128 stands for zero in the data rows.
The same things were measured in two ways. The second way is not exact.
Here are some of them measured both ways, the first way above the second, with a blank line after each pair.
[163 130  80 159 137 123 157 101]
[130  95 154 113  94 159  83 120]

[151 147 143  90 123 106 116  97]
[147  99 120 107 165 155 147 132]

[120 125 140 103 105 120 121 141]
[125 137 120 112 156 113 137 146]

[129 172 138 126 106  96  93 114]
[174 130  94  92 131 140 134 148]

[ 96 136 123 152 155 165 116 166]
[138 164 115 166 105  87 124 105]

[182 133  82 120 108 119 144 138]
[134  77 144 121 140 118  93 139]

[140 125 112 126 101 132 123 132]
[129 117 118 126 134 124 109 149]

[162 131  87  99  96  84 136 108]
[136  93 138  86 163 149  95 157]

[118 153 128 101 106 130 125 118]
[145 138 123 132 158 136 130 152]

[145 141 101 109 137 122 127 123]
[142 112 128 117 144 134 104 122]

[132 117  84 168 127 150 129 139]
[115 125 129 149  98 115  86 131]

[114 160 110 137 124 113  92 115]
[160 142  95 112 114 131 110 133]

[115 110 148 147 172 126 151 102]
[112 145 152 126 109 155 151  86]

[127  86  91 148 111 115 133 138]
[ 89 127 135 112 108 121  91 140]

[152 108 117 106 132 101 150  99]
[105 104 151 100 151 156 114 122]

[164 115 146 141 118  87 148  94]
[120  95 144  89 115 166 144 138]

[122 135 122 169 110 119 125 146]
[136 135 124 117  86 107 121 146]

[159 165 118 160 116 143 135 142]
[164 100 138 141  94 113 117 133]

[124 107 143 120 174 112 141 103]
[107 132 142 112 136 149 143  88]

[155 131 139  87 122  61 124  61]
[124  98 122  60 168 196 134 139]

[140 132 111 172 154 160 117 153]
[133 120 115 156  81 101 114 100]

[121 118  97 122  74 112 121 131]
[123 128 116 112 133 127  93 183]

[ 97 119 123 134 136 148 139 137]
[114 152 137 152 122 121 130 125]

[153 164 125 133 125 146 114 157]
[163 101 106 146 116  97 118 132]

[124 159 116 148 136 128  78 138]
[164 134  75 123 110 122 116 120]

[146 128 122  93  80  90 128  98]
[133 109 128  94 163 158 118 180]

[ 84 157 151 142 131 149  88 144]
[164 181  91 160 113 114 143 124]

[ 70  97 113 123 115 134 154 151]
[ 90 179 154 131 129 109 118 145]

[123 150 136 186 163 195 104 182]
[151 138 104 192  71  75 135  96]

[137 146 129 144 136 146  97 159]
[144 121  90 146 114  96 129 124]

[119 123 130 111 138 114 150 110]
[118 133 148 113 146 149 136 116]

[102 135 130 118 115 130 113 126]
[136 151 112 136 133 131 134 143]

[122 117 164  93 119  99 122  87]
[117 141 120  96 163 167 165 131]

[114 103 153 138 153 152 143 123]
[101 141 139 149 118 132 153 110]

[128 151 135  86  87 100 118 121]
[147 122 117 102 175 139 136 171]

[118 139 144  61 107 102 119  86]
[138 133 118  99 195 171 137 151]

[141 126 130  94 104  74 135  93]
[124 115 136  70 158 160 124 149]

[111 114  88 174 150 153 137 169]
[116 137 129 156  83  85  93 103]

[103 124 163 132 159 140 115 115]
[128 149 123 130 125 139 163 102]

[142 101 147  80 119 123 156 121]
[109 111 153 130 174 137 148 136]

[130 116  90 142  86 117 130 136]
[115 130 132 113 118 124  91 175]

[122 109 170 120 120 104 140 106]
[107 136 146  99 137 153 169 134]

[163 126  95 164 103 126 137 137]
[124  93 138 127  90 119 100 150]

[139 106 104 134  97 108 132 125]
[108 123 136 107 123 135 106 160]

[142 182 141 136 115 147  96 142]
[180 119  95 151 124 116 142 143]

[150 131  92 144 114 124 125 141]
[130 103 126 121 107 118  89 144]

[186 142  74 135 116 115 148 109]
[141  71 148 113 123 151  73 142]

[112 142  94 156 125 127 134 135]
[140 137 139 130  99 120  93 121]

[147 145 117 127 150 137 136 141]
[144 108 137 137 125 117 122 104]

[143 146 114 149 100 125 122 133]
[145 110 124 128 108 123 108 155]

[131 153 122 130 118 121 110 127]
[146 125 114 117 128 125 122 141]

[148 163 120 162 113 157 107 146]
[163 108 107 157  92 111 121 142]

[102 125 134 161 161 174 109 178]
[128 153 115 168  94  73 141  96]

[ 80 161 174 109 158 110 100  70]
[162 172  99 111 145 184 173 101]

[123 134 155 130 170 145 114 122]
[137 134 110 147 131 134 161  86]

[133 106 151 139 121 127 153 124]
[107 128 151 124 111 135 156 128]

[126 127  96 146 146 163 130 150]
[125 127 129 162 110 105  91 114]

[100  74 146 102 133 140 195 122]
[ 73 159 195 147 148 131 143 132]

[135 145 139 151 182 182 110 156]
[151 123 113 177 101  99 142  74]

[120 104 125  97 127 114 178  93]
[106 144 168 109 154 162 127 129]

[136 124 132  88 109 102 146 107]
[124 121 142 101 166 152 134 145]

[142  99 101 108 118  99 163  92]
[101 111 166  97 143 158 107 133]

[125 138 105  99 129 153 142 128]
[140 133 142 152 154 131 104 118]

[ 91 122 152 112 141 103 112 119]
[120 160 114 104 146 134 151 113]

[107  80 159 125 154 128 158 121]
[ 80 150 164 128 133 142 154 103]

[110 157 114 153 103 141 118 151]
[158 145 122 142 100 107 112 155]

[ 92 144 146 125 157 142  97 147]
[142 167 100 146 126 107 140  96]

[115  96 127 121 113 137 127 168]
[ 96 139 129 136 130  98 137 144]

[131 178 159 100  88 115  74 129]
[179 117  73 114 150 130 162 172]

[161 154 131 139 139 136 108 129]
[154  94 108 129 110 133 126 118]

[133 136 115 102 142 133 151 111]
[137 123 151 136 155 141 120 117]

Now 40 new things, measured the second way only, each followed by its number:
[110 147 116 164 156 122 161 102] 0
[128 145 121 140 139 147 170 117] 1
[140 158 107 142 120 123 136 140] 2
[112  89 150  96 135 152 107 143] 3
[131 154 111 146 122 111 144 109] 4
[135  88 119 156 127  91 124 137] 5
[140  82 122 141  94 104 109 127] 6
[ 90 127 169 123 163 141 142 126] 7
[153 128 120 141 103 105  97 148] 8
[125 145 112 123 118 160 156  85] 9
[187 128  54 168 117  97 164 122] 10
[121 111 129 145 141 133 129 115] 11
[167 124 113 126 144 120 141 168] 12
[ 87 164 160 109 144 163 148 107] 13
[170 143  68 151  74  94 134 122] 14
[138  83 141 108 121 124 119 182] 15
[ 85 108 128 134 110 106  90 161] 16
[ 83 110 172  75 135 155  99 134] 17
[146  80 124 148 142 151 126 105] 18
[139 147 116 170 145 112 162 112] 19
[ 82 108 174  93 129 162 103 121] 20
[136 124 114 104 149 164 132 104] 21
[107 140 144 132 135 151 166 118] 22
[ 97  61 168  94 147 162  73 154] 23
[102 180 138 140 153 132 147 115] 24
[152 121 115  88 131 131 117 174] 25
[137 166  82 132 110 124 115  97] 26
[147 107 138 133 132  96 129 189] 27
[117 133 143 118 119 130  86 109] 28
[149 118 103 148 119 114 122 114] 29
[144 144 103 119 125 121 143 127] 30
[169 162  80 161 111  61 171 121] 31
[118 135 130 117 145 136 135 113] 32
[117 101 158 134 178 138 117 157] 33
[ 95 123 163 116 146 146 127 115] 34
[144 128 102 141 152 133 127 121] 35
[156  99 119 162 109 114 130 144] 36
[159 112  99 120 133 121 126 147] 37
[104 142 147  90 153 172 163 154] 38
[141 110 114 123 140 127 120 145] 39
A few of them come next, measured the first way, each followed by the number of its row above:
[156 155 133 150 110 164 117 154] 36
[178 139 103 163 130 139 121 153] 6
[176 143 126 110 153 155 123 106] 18
[106 140 142 132 133 113  99 139] 30
[124 144 125 103 133 146 106 125] 35
[ 98 127 144 130 146 142 102 143] 4
[149 149 133 129  61 129 142 155] 27
[145 123 129 116 140 143 136 118] 11
[136 134 133 112 152 103 115  88] 21
[146 154 121 125 107 119 102 133] 37
[127 186 161 133 135 166  61 157] 10
Now 40 new things, measured the second way only, each followed by its number:
[ 88 169 153 107 154 174 148 131] 0
[134 118 142 126 158 152 135 136] 1
[115 144  93 160 131 110 146  89] 2
[ 96 135 181 149 100 104 107 113] 3
[ 99 144 143 122 116 128 121 133] 4
[157  95 100 148  89 103 144 157] 5
[101 174 130 176 148 120 192  73] 6
[159 104 105 126  64  90  96 135] 7
[115 127 123 111 121 122 121 124] 8
[119 188 116 158 143 135 173  62] 9
[ 93 101 141  83 168 182 147 147] 10
[130 155 140 121 130 131 123 165] 11
[ 81 158 163 129 127 144 139 104] 12
[116  88 135 115 182 132 128 161] 13
[156 134 131 134 128 126 114 166] 14
[131 113  99 110  99 130 119 129] 15
[105 133 136 117 128  95 107 178] 16
[119 128 130 137 114 119 104  91] 17
[148 121 138 118 116 119 128 157] 18
[134 153  91 138 124 113 131 134] 19
[106  84 169  91 119 127  67 146] 20
[139 137 110 161  79  84 126  88] 21
[109 140 188 146  86 108 105  90] 22
[124 103 151 112 139 158 122 112] 23
[115 118 145 116 157 146 134 140] 24
[125 100 124 124  95  94 114 170] 25
[117 133 124 137 146 139 135 114] 26
[133 112 146 104 177 150 136 157] 27
[147 111 108 170 138  90 132 123] 28
[167 141  83 158 135 107 167 114] 29
[150 135 127 173 120  92 118 118] 30
[109 155 180 108 105 140  99 138] 31
[ 75 159 166 129 119 152 153 100] 32
[ 65 127 166 106 118 130  98 123] 33
[133 121 114 144  99  94 104 131] 34
[138 118 126 131 128 127 139 137] 35
[111 140 143 124 107 134 141 132] 36
[102 116 139 122 133 137 101 127] 37
[137 107 142 117 108 140 111 128] 38
[109  97 142 168 117 132 149 103] 39
A few of them come next, measured the first way, each followed by the number of its row above:
[168 110  61 131 109  93 166 124] 20
[151  94 144  84 111  82 141  78] 10
[119 148 127 178 169 161 108 174] 21
[119 174 166 121 141 154  80 148] 29
[ 95  87 134 131 148 131 165 107] 12
[143 102  99 126 129 124 138 119] 37
[103 127 124 124  98 122 131 128] 11
[121 124 131 111 148 131 132 122] 26
[158 106 150 137 156 169 145 128] 39
[106 110  99 154 117 105 176 114] 31
[ 99  70 149 134 149 129 168 106] 32
Now 40 new things, measured the second way only, each followed by its number:
[193 122  94 148  93 109 145  97] 0
[110 151 122  72 149 178 138 128] 1
[166 154  83 134 118 134 159 107] 2
[121 134 161 121 146 129 125 135] 3
[137 123 112 131 136 117 119 128] 4
[102 135 142 110 108 145 140 105] 5
[125 108 159 155  99 108 103 123] 6
[120 118 132  94 183 168 152 137] 7
[154 160 112 155 109 103 136 121] 8
[130 104 147 108 153 141 111 137] 9
[ 96 170 111 153 145 132 177  78] 10
[137 126 110 132  82  69 120 175] 11
[122 140 127 161 123 133 187 110] 12
[161 119  92 123 130 125 153 137] 13
[144 117 129 144 107 114 126 104] 14
[147 143 129 130 137 149 145 101] 15
[119 132 142 115 148 119 126 111] 16
[128 132 166 145 102  85  76 140] 17
[164 140  96 132 136 107 139 131] 18
[159 149  90 136 123 107 134 147] 19
[123 168  96 144  96 106 115 119] 20
[100 152 118 146 133 134 179  99] 21
[133  89 154 105 128 117 116 164] 22
[115 121 151 114 130 152 112 114] 23
[132 121 148 137 153 117 108 127] 24
[123 122 123  91 142 140 126 167] 25
[136 126 124 141 111  97 121 151] 26
[ 99  95 158  72 149 147 104 135] 27
[154 127  99  97 141 143 110 147] 28
[109 174 144  78 160 164 157 126] 29
[ 93 142 130 129  98 131 160  87] 30
[102 149 158 138 129 143 168 117] 31
[145 105 118  94 126 126 107 157] 32
[149  84 113 109 173 150 113 133] 33
[158 159 102 184 108  93 148 130] 34
[110 140 135 129  93 155 168  94] 35
[117 170 153 113 122 149 159 101] 36
[ 83 129 145 140  98 116 104 118] 37
[128 150 111 183 112  84 134 113] 38
[130 110 132 121 134 143  98 137] 39
A few of them come next, measured the first way, each followed by the number of its row above:
[ 86  98 182 114 178 155 117 126] 10
[108 170 156 142 151 139  82 120] 2
[116 123 186 129 146 158 123 123] 12
[110 108 141 106 131  70 124  74] 1
[135 141 131 151 151 154 128 143] 14
[134 119 124 115  90  97 124 118] 25
[109 105 165 128 135 131 155 112] 31
[157 132 107 105 124 105 139 117] 9
[139 166 153 127 117 123  93 131] 13
[121 118 127 113 125 120 164 130] 3
[ 99 121 115 163 143 141 101 147] 20
